In the rows, 128 means zero.
Each named turn below is shown by a few rows before and after it. Which turns, in which order, take the first row of each later pair to the second? The first pair is answered.
turn V:
[155 147 124 119 159 134 127 118 102 153 120 142 101 169 130 130 151  92
 149] -> [155 142 112 121 161 137 127 125  98 156 111 138 101 173 131 128 147  87
 135]
[146 146 152 122 133 137  83 113 141 160 152 126 109 194 116  77 139 111
 130] -> [130 143 151 133 162 100  96 112 156 142 135 147 102 191 120  88 154 121
 170]
[116 111 126 132 115 119 134 143 104 144 121 135 134 141 146 129 152 126
 121] -> [110 109 125 133 112 120 125 143 103 151 121 128 138 140 151 126 155 124
 115]
turn K:
[110 128  79 148 160 138 142  85  98 163  84 206 132 151 163 143 184 122
 145] -> [ 92 116 106 135 166  88 140 106 108 155  85 201 125 145 172 137 190 130
 175]
[ 97 139 122 115 160 155 173 157 147  85 126 130 102 164  73 143 112 142
 132] -> [ 78 129 144 118 141 130 170 171 154  92 122 112 102 146  92 135 124 164
 148]
[128 158 139 144 112 161 112 121 148 136 121 171 133 142 159 145 164 128
 134] -> [120 160 141 151 125 150 116 119 156 135 123 166 132 142 158 140 160 124
 141]
[113 134 176 125  85  90  86 113 229 108 166 145 146 122 118 107 189  96
 114] -> [116 135 175 135  63 124  79 108 205 125 168 132 160 110 133 112 183 117
  95]
turn P:
[130 108 115 138 111 103 115 152  70 177 120 107 126 136 149 121 134 139
  98] -> [102 106 127 132 138  58 143 167 107 141  98 116 108 109 145 126 132 144
 154]
[119 106 165 104  95  73 126 168 162 130 144  96 104  88 144 110 108 129
 147] -> [122  99 105 138 118 151 147 106 150 103  84 157 124  71 133 165  94 155
 142]
[104 111 154 107  93 102 109 164 158 147 152 105 122 110 130  98 135 130
 154] -> [104 109 105 123 117 150 136 111 156 116 111 152 139  87 121 145 119 149
 172]
[129 131 130 140 117 156 148 153 130 132 124  96 137 126 126 138  99 128
  93] -> [122 123 145 132 128 120 146 157 152 122 129 107 127 122 124 129  98 123
 119]
Then:
(2 to 3 turns a pair)
[132 159 192 118  80 115  85 150 152 140 180  91 129 145 170  87 149 121
 113] -> [142 149 120 162  92 216  96  84 123 129 140 152 160 129 154 150 133 139
  90]	P, P
[105 104 151 127  87 104 113 156 124 147 139  81 145 108 162 126 126 161
 124] -> [145 145 132 105 137  93 123 154 147 126 155 102 104 170 105  95 122  96
 116]	K, K, P
[ 98 127 119 144 162 126 153  76 165  85  80 195 139 108 155 165 133 145
 182] -> [166 149  86 150 144 188 131  69 105 134 124 179 141 176 140 132 151 108
  83]	K, P, K
[133 156 144  83 128 127 116 129 195  63 143 137 109 105 101 134  93 119
 177] -> [139 157 166  78 118  96 108 149 185  96 164 111 106 131 120  97 124 106
 167]	P, P, V
[115 142 174 132 106 143  64 125 156 139 163 124 134 153 180 115 158 128
 130] -> [102 139 185 134  96 149  65 130 169 127 145 119 146 119 184 133 140 143
 144]	K, P, K
[146 190 182  87 125  65 105 137 195 113 176 100 112 172 131  68 137  85
 131] -> [151 159 173 104  61 144  79 125 147 151 188  70 145 136 152  92 112 136
  62]	K, K
[141 141 153 145 119 148 122 153 110 165 155 123 147 152 157  96 144 142
  86] -> [117 134 181 134 119 105 129 171 152 147 143 111 138 131 161 101 142 159
 135]	K, P, K
[ 85  92 149 109  54 131  95 149 124 170 123  60 168  72 173 138 136 155
 108] -> [128 120 154  86  54 153  77 158 136 163 149  43 156 104 132 113 105 113
  68]	K, P, K
[ 92 103 151 143  78 171 124 120 138 116 122  98 175  49 171 156  95 204
 129] -> [171 153 142 111  98 180 113 135 124 141 181  69 128 144 104  87 102 106
  50]	K, P, K
[110  91 163 145  56 107  93 132 121 141 100  65 172  71 175  97 119 181
 111] -> [109  86 137 158  68 148 111 108 110 131  70 101 186  64 172 132 116 193
 103]	P, P
[ 93 117 149 129 144  83 145 127 184  73  95 132 129  80 135 144 123 136
 201] -> [109 102 138 147  59 173 110 120 112 120 122  96 172  71 168 151 111 187
 110]	K, P
[108 108  68 146 186 155 192 108 106 106  80 162 109 125 107 176 129 129
 158] -> [ 75  83 114 140 145  93 175 145 117 125  91 125 120  75 153 173 138 165
 174]	K, K
[118 130 101 148 159 161 160 121 109  85 125 160 161 132  79 137  78 157
 128] -> [117 115 102 150 133 177 140 121  72 122 132 148 175 130 105 135  95 178
 107]	K, K, P
[127 174 166 116 147  81 101 150 155 122 168 123 102 196 143  81 173  81
 135] -> [146 176 128 127 179 112 117 114 143 118 149 168 103 212 131  98 179  70
 137]	P, P, K
[112 113 174 105 125  66 142 158 168 103 135  99 104  92 129 114 115 144
 170] -> [135 114 176  97  93  98 122 166 159 118 158  62 112  99 113 102 102 134
 128]	K, K, P
[135 131 110 128 165 117 123 133  86 150  89 184 127 163 160 133 187 124
 137] -> [122 121 114 124 174  95 141 141 109 125  79 187 123 137 145 141 171 126
 160]	V, P, P
[145 130 142 117 132  86 145 156 110 121 162  75 107 141  88 122 122 101
 116] -> [158 138 112 130 170 109 171 126 115 122 137 115 102 150  77 140 117  91
 130]	P, P, K
[113  91 141 112  80  90 126 188  91 162 131  43 133 104 138 113 130 155
 101] -> [178 126  65 117 155 155 149 127  81 141 136 113 113 176  67 115 113  89
  75]	K, K
[ 77 143 157 124 164  71 119 144 111 159 144 126 114 174 174 129 199 106
 141] -> [111 148 120 147 179 125 127 114  81 163 131 155 123 193 165 138 193 101
 111]	P, P, K
